Where one turn sends some rows of the set: a few examples, then the rows asked:
rak: [ 1.28 -0.56  0.13  0.47  1.57 -2.06  1.28  1.48 -0.79  0.63 -1.88 -0.94
  1.08 -0.09  0.91 -0.01]
rura: [-0.53  0.50  0.34  1.10  0.40  0.75  0.23 -0.32  0.14  0.00 -0.08 -0.07
  1.03  0.42  0.15 -3.49]
Bemef: [-1.43  2.21  0.42  0.50  1.92  1.09  0.40 -0.78 -0.22  0.65 -1.20  0.32
  0.96  0.71  1.91 -0.12]
fime: [-1.54 -2.28  0.31 -0.58  1.12  0.82  1.67 -0.42 -0.80 -0.22  0.96  0.22
  0.57  1.04 -0.38  0.78]
tir: [ 1.32  1.13 -0.30  1.53  0.65 -0.27 -1.34  1.60  1.21  0.56 -1.88 -0.01
  1.37 -0.93  0.33  0.49]
Zapi: [ 0.91  1.70 -1.16  1.05  0.66  0.56  2.47  0.91  0.88  0.89  0.25  0.72
  1.26  0.80  1.05  0.47]
vetot: [ 0.22 -1.97  0.30  0.22  2.10 -0.06 -0.30  0.99 -0.74 -0.07  0.54  0.64
  0.40 -1.01 -1.47  1.55]
doru: [-0.12  0.51  0.77  1.29  0.13  0.58  0.12 -0.41  0.35 -0.13  0.60 -0.53
  1.11  0.61  0.65 -3.17]
ked: [-0.28  1.26 -0.13 -0.39  0.35  1.14 -0.44 -0.74  1.11 -0.18 -0.36  0.63
  1.91  2.61  1.17  0.12]
babo: [-0.73  0.49 -2.45  0.81  0.69 -1.40 -0.09  0.11  0.43  0.41  0.67  0.71
 -0.67 -0.76 -0.92  0.03]
Girum: [ 0.32  2.53  0.18 -0.19 -1.35  0.54  0.32  1.56  0.32  0.86  0.23 -1.01
  2.14  0.09 -0.62 -0.30]
beko: [-0.75 -2.54  0.37 -1.17  1.98  0.67  0.26  0.27 -1.49  1.19  0.43 -0.24
  0.40 -0.27  0.06 -1.04]
Folif: [-0.10 -2.59  1.21 -1.15  1.44  0.67  0.06  0.00 -0.84  0.26  1.51 -0.93
  0.85  0.17  0.06 -0.32]
dibi: [ 0.17 -0.50 -0.04  0.63  1.46  0.58 -0.29 -1.36 -1.17 -0.12 -1.46  0.02
  0.20  1.88 -1.59 -1.38]
pibok: [-0.57  3.04 -0.10  1.16 -0.30 -0.02  0.00  0.64 -1.14  1.21  0.24 -1.41
  0.90 -0.18  0.37 -0.80]
kif: [ 0.82  0.41  0.76  1.43  1.82  1.43  0.18 -1.42 -1.05  1.16  0.44 -1.90
  0.60  1.29 -0.76 -0.55]
lusan: [-0.67  2.23 -0.04  0.07 -1.01 -1.01 -0.27  0.83 -0.90 -0.20 -1.89 -0.23
  0.57 -0.64  0.34 -0.59]
Zefoz: [-0.65  1.96 -0.28 -0.10 -1.31 -0.26 -0.59  0.54 -0.25 -0.76 -0.17  0.19
  1.41  1.07 -1.47 -0.92]
kovi: [-0.79  0.18  0.11 -1.83  0.38 -0.15 -0.37 -0.50  0.75  0.92 -0.09 -2.13
  0.17 -0.76  1.87 -0.23]
far: [ 0.25  1.38 -0.01  0.94  0.25 -1.00  1.72  0.09  0.45 -1.62 -0.86  1.67
  0.43  0.51  0.94  0.50]
Ketu: [-0.40  1.24 -0.55  1.11  1.00 -0.66  0.46  0.12  1.18 -0.08  2.25 -0.40
  0.31 -1.04 -1.60  0.98]
zavun: [-0.28 -1.75 -0.04 -0.10  1.57  0.44  0.58  0.44 -0.34  0.59  0.67 -0.59
  0.99  0.55  0.21  3.20]
lup: [ 0.99  1.22  0.20  1.36  0.80 -0.16 -0.99  1.61  1.51  0.05 -1.72  0.11
  1.68 -0.92 -0.32  0.75]
pofe: [-1.66  0.05 -0.02 -2.55  0.70  0.91  0.16  0.10  1.54  0.44 -0.66 -0.49
  0.98 -0.61 -0.35 -0.71]
rig: [-1.08 -1.91 -0.76 -0.15  1.98  0.10  0.60  0.67 -0.99  0.71 -0.79  0.48
  0.67  0.14 -0.01  2.62]
ritut: [-1.14 -2.02 -0.39 -0.07  1.19  0.50  1.68 -0.45 -1.54  0.99  1.16 -0.53
  0.17  0.90  0.83  0.74]
ris: [ 1.05 -1.96 -0.77  0.49  1.74 -0.10 -0.43  1.11 -0.90  1.23  1.09 -0.16
  0.18 -0.60 -0.44  1.64]
Ziti: [ 1.33 -0.58  0.70 -0.24  1.41 -0.67  1.61  2.02  0.65  0.13 -1.00 -0.70
  2.30  0.75 -1.07  0.31]

lup turns into doru
Folif turns into ris
Where do these go?
far turns into ked
zavun turns into ritut
Ketu turns into kovi
rak turns into dibi
pibok turns into lusan

